One vector is turned by the same rotation once a tick. Each row is the vector after some number of ticks, and that number follows the row.
The counts run from 0 to 259.
[ -9 -19 -26 -10  15  -7   4  25 -11  19  -9  -6  -4   5   5  15  -1  16
  -3  12 -17  -3   0  -1 -20   8  28   1   5  13  10  -5  35]
58
[ -1  19  -7   0  18 -10   7   3   1   2 -14 -13  19 -16   1  17  -2   0
  -1  -8  15   6  -2  16 -21 -26  -2  33  19   9  -9 -10  28]
240
[-12  -2 -11  -2 -12  -1  13 -11   0  20 -30  -8   8 -21   9   5  12  11
  22  12  10 -11  13   9  15   8  -6 -24 -11   8  29  -7  19]
30
[ -9 -17 -27  -6  13  -3   6  23 -15  20 -10   0   1   5   4  17  -3  14
  -3  13 -20  -9   3  -1 -17   4  28  -6   1   8  10 -12  33]
57
[-12  18 -21 -13  28   7  -9  -7  -6  -4   2  -2  15  -9 -14   9 -12   8
  -3 -12   0   0  10  22 -15 -27   6  29   3  -8  -6 -12  26]
91
[ -4   3 -20  -7   1  16  -4  11  28  10 -13  -4  42 -21 -15   8  15 -13
   4  -6   7  -3  14 -14  -2 -19  -6  -8  -7   5  16 -16   4]
124
[-11  -4 -36 -12  23   6  -7   1  12   7   6 -17   8  -3  18 -17   7   7
 -14  13  -5  -1   7  16  -5  -8  16  13  -6  24   7 -14  28]
81
[ -2 -15  -5 -12  12  22  -6  -9 -22  28 -27  15  -7  -2 -26  20   6   2
   6 -10  16  -7   2  -1 -11   7   2   0  -8   2  24 -14  15]
167
[-18  22 -17 -16  20   6  -5 -23 -10  -3 -15 -14   2 -16   7  -4 -10   1
  14 -21  -5 -13   9  26  -8 -11   6   9   8  20   4 -19  17]
87
[-14   0  -8  -6   3  -7  34  24 -12  14   0 -18   2 -12   5  33   4   1
   9  15  12   8   8  34  -5   4  -5  -6   0   2  17   1  20]
50
[ -8  -7   1 -12  12  10 -16  -8  12  30 -13   0  16 -16 -19  19  16  12
  -1  14  11   4  -2  -4 -18   1  -2 -13 -26 -20  29   0   6]
22
[-29  13  -4 -21  17   4   6   1 -13  22  -7  -1 -18  -5  20  16   3   3
   5  -9  14 -16   3  14 -32  12  18   7  -6  20  14 -14   5]
64
[-23  -7 -35 -14  -2 -19   2  22  -7   0   6   1  16  -3 -12  17  -1  18
   1  14 -12   1  12  10  -1  -3  16 -10  -5  -6   5 -16  32]
204
[ -7  -1 -22  -6  12  12   9  -6 -15   1   0 -14   6  -1 -13  -5  20   2
   5   6   2  -7   9  35 -36  15  -8  -2 -12  14  12 -22  17]
75
[-10 -13 -15   4   8   4   4  -4  -2  26 -35  -1  10 -20  -4   4  -5  22
  24  12   2 -20  11   3   6 -12   6 -18   3  -9  23  -2  22]
33
[ -5   7  -6 -11  12 -10   9  14  20  -5 -15 -12  22  -8   0  17   7 -15
 -11  15  -7   8   0  18 -13  -1 -11  17  -2  42  18   6   9]
252
[-18  -1   5   3   8   6  -9   1  -4  35 -22   7   0  -3   0  25   1   7
  -4  12 -25   2   3  -4 -11  -1  -2 -16  -4  27  38   5   8]
156
[-12  16 -15 -12  -6   0   8   0  -9   0  -5 -18  26 -18  -9   6  21  -1
  20 -14  24  -4   7  19 -30  10   2  -8   2   2   1 -29  10]
221
[ -6   3 -25   6   9 -12   6  10  18  10   4 -21  28 -10  17 -15  18   9
  -2  18   3   4   4  12 -20   1  -2   9  -5  24  -8 -13  29]
229
[-37   9 -20 -15   3  -7   7   6 -13   1  10   3  13 -13 -10  27  -3   5
   9  11  -7  -6  10  26   0  -6   7 -24 -16  -8  12 -22  12]
201
[-18  -2 -16 -10   3  22  -5 -17 -12  23  -9  -5   1 -10   6   2  12   7
   1  11  -1   2  11  18  19   3   5 -24 -17   9  38 -16  12]
178
[-20   8   7 -13   0 -20 -12 -17  11  14 -25   5   2 -13  -5  21  -1   8
   4  11 -11   6   0   5   4  11 -17  -5  -9  38  27   8  12]
7
[ -5  12  11   3  12  12  14  -4   1  27 -23  -2  13 -24  -1  27  -5 -11
  24 -18  14   7   5   1  -1  -3 -24   6   3  21  12   8  15]
142
[  5  31   2   1  12  -2  13  -9  -9   4 -12  -3  21 -11  -2  26   4  -9
   0  -9   5   4  -3  17 -28  -6 -13  22  -6  12 -14 -21  28]
243
[-19   5 -24 -22  11  23   2  12 -15  14  -1   3  12  -3   5  18   6   3
  -9  -9  21  -6  14  13 -18  -3  33  14   3  -2  15 -22   6]
68
[ -9  14 -11  -6   5  -3  -1  -1   7  -1 -37  14  10  -7  -4  20   2 -13
  -9   6 -17 -24   6   1  -7 -21   2   5  -6  30  19 -25  10]
257
[-16  -4 -18   3   4  -2  25  16 -23  16 -11   8   2   0   2  27   1   3
   7  15 -15 -15   6  18 -13   3   6 -20 -11   6  13 -23  26]
54
[-14  -4  -9  -9   6  -1  29  26 -10  15   3 -22   6 -13   7  33   2   3
   7  12  13  14   7  30  -3   0   2  -4   3  -2  19   8  20]
49
[  1 -10  -8 -23  -7 -16  -5   0   8  14 -30  11   0 -14 -17  28   5   7
   0  -3  32   3   1 -10   9  -3  -4  19  -3   2  11  -7  28]
15
[-15 -12 -18  -7  14 -12   6 -12 -14  15 -10  -7 -21 -11  -6  -2  -3  25
  13   6  14  -2  10  26  11  -4  -9  11   0   4  10   0  42]
185
[-28   4  -2 -12   8 -10 -15 -11  11  18 -32  28  10 -13  -8  24 -10  10
   5   9   0 -12   3  -2   8  -9  -3  -1  -8  20  25   4   5]
10
[ 10  -7  -1   5  -1  -4  10  14  -1  23 -12 -12  -1  -5  -8  34  17  -8
 -11   7  -8  26  -4  -3  -3   0 -22  -4  -8  19  19  -6  34]
151
[ -2   4  -8 -11  15  -4   5  16  19  -2 -11 -15  30  -7  -2  19   4 -14
 -13  18 -11  13  -2  14 -15   0  -5  19  -3  36  17   9  12]
251
[-11  -6  -7 -13   3  11   1 -13  -2  25   1 -13 -12  -7   7   5  27   3
  -6  13  18  14   5  20   5  12 -10  -7 -26  13  32 -13  17]
175
[ -9   8   9   6  18  20  12   2  -2  27 -22   9  17 -21 -12  35  -7 -16
  17 -12  10  -1   0   4  -3 -16 -22  -2  -2   9  13  -1   9]
144
[-16  13 -18 -22  23   8  -9  -2  15  -7   4  -8  34 -12 -14  12  -7 -14
   4   1 -30   4   3  12 -11   3  -2  -8 -21  19   5  -7  10]
100
[ -5 -17  -8 -16  13  10  -4  -1   3  29   4 -14 -12  -4  -5   8  25   5
 -14  14  26  22   0  16  -4   8 -10   7 -20   5  29  -4  19]
173
[  1   0 -10  -3   7  -2 -18  -1   7  14  -8   5  25  -7 -22  30   7   2
 -21  15 -18  23  -7   0   7 -15 -10  -5 -13   7  12 -10  27]
1
[-22  -6  -3   1  11   4 -10  10   2  34 -20  14  -2  -1   3  22  -5  14
 -11  13 -10   2  11  -6  -2 -11   6   2   4  23  39  10   7]
158
[  4  19  -6  -4  19  17  -2   1   0   5 -10  -2  45  -5 -10  24  -1 -11
  -9   4 -22  11  -5   3 -26   2   7   8 -13  13   4 -10  17]
247
[-11  15  -7  -5   4  -6   5  -2  10  -4 -34  11   9  -8   1  20   4 -17
  -7   9 -14 -21   5   9  -7 -14  -5   5  -8  37  20 -21   7]
256
[ -7  11  -6 -20   6 -14 -11   4  28   8  -6  -4  19 -15 -16   7   9   9
   2 -12  10   9  14 -18 -32   1  -9  33  -9  11   2  11  18]
116
[ -5   0   6   4   1   1  -1  -3  -6  30 -20  -4  -6  -3  -4  28  10  -1
  -2   9 -23  10  -2  -4 -13  10 -16 -19 -10  32  32  -3  17]
154
[-23  -7  -7  -3   7   1  -7  13   1  34 -20  15  -4  -1   4  22  -4  14
 -13  11   1   4  11  -5   4 -12   8  11   8  23  38  10  10]
159
[ -8  -9  -9 -11  -1   1  -4   5  24  29  -5 -12  17 -15   2  12  21  15
 -10  24  20  15   6   1   4  -1   0  -3 -21  -9  32   6  13]
25
[-15  20  -2 -13   1   4   5  -5  29  12  -6   4  24 -23  -3   8  17 -14
  13 -12  19  -5  13  -6 -19   5 -21   8 -28  18   7  -9   1]
120
[ -7 -20 -16   2  17  -4   4   5   2  28 -26  -3   4 -17  -4   6  -7  28
  16  14   8 -12   7   0   1 -17   7  -2   5 -17  13   5  33]
35
[-18  -2 -12 -12  27   5  -3 -23 -18  25  -3   8 -11 -11  -1  10  -9  13
  15  -3   3  -8  -3  11   2   3   6  -1 -27  -8  -4 -15  39]
189
[-24   3  -9 -34  14  -4   4   6  -4   7  15 -27  -1 -20   0  25  -2   0
  12  -5  13  21  -1  26   3  11   3  -3 -10   0  10   6  21]
196
[-14  16 -14   1  27   6  -7  -1   3   8 -24 -12  32 -19  13   2 -14   1
  12  -8  -5 -13  -1   6 -13 -22  18   5  20  20  -1 -12  14]
236
[ -3  14   1  23   4  -5  -1 -15  15  27 -23  -3   6 -18   0  -1  14  11
  11   2 -13  -9   9  -9 -20 -19 -29  -9 -11  14  10 -13  24]
132
[-21   8 -21 -22   5 -27  -1  15  30 -15  -4 -12  10 -14  -5  14  -1  -6
  -5   5  -8  -1  11  11   0 -23  -8  12  -2  27  10  -7  17]
105
[-14  17 -15 -22  19   9  -4  -9   9  -8   4  -7  30 -12 -13  13  -3 -16
   7  -3 -28   3   2  12 -13  11  -5  -5 -28  20   2 -10  15]
99
[-12  -9 -12 -19   1 -12 -12   1  13  16 -30  25  10 -12 -14  27  -4  11
  -4   4  24  -4   5 -12  15 -14   6  16  -1   5  16  -2  19]
13
[-12   3  -4 -13  20  24   6   9 -10  32  -3 -16  18 -17  11  32  -6   2
  12  -2   0  11  -1   4  -4   2  23 -13  -7 -17  16   5  15]
45
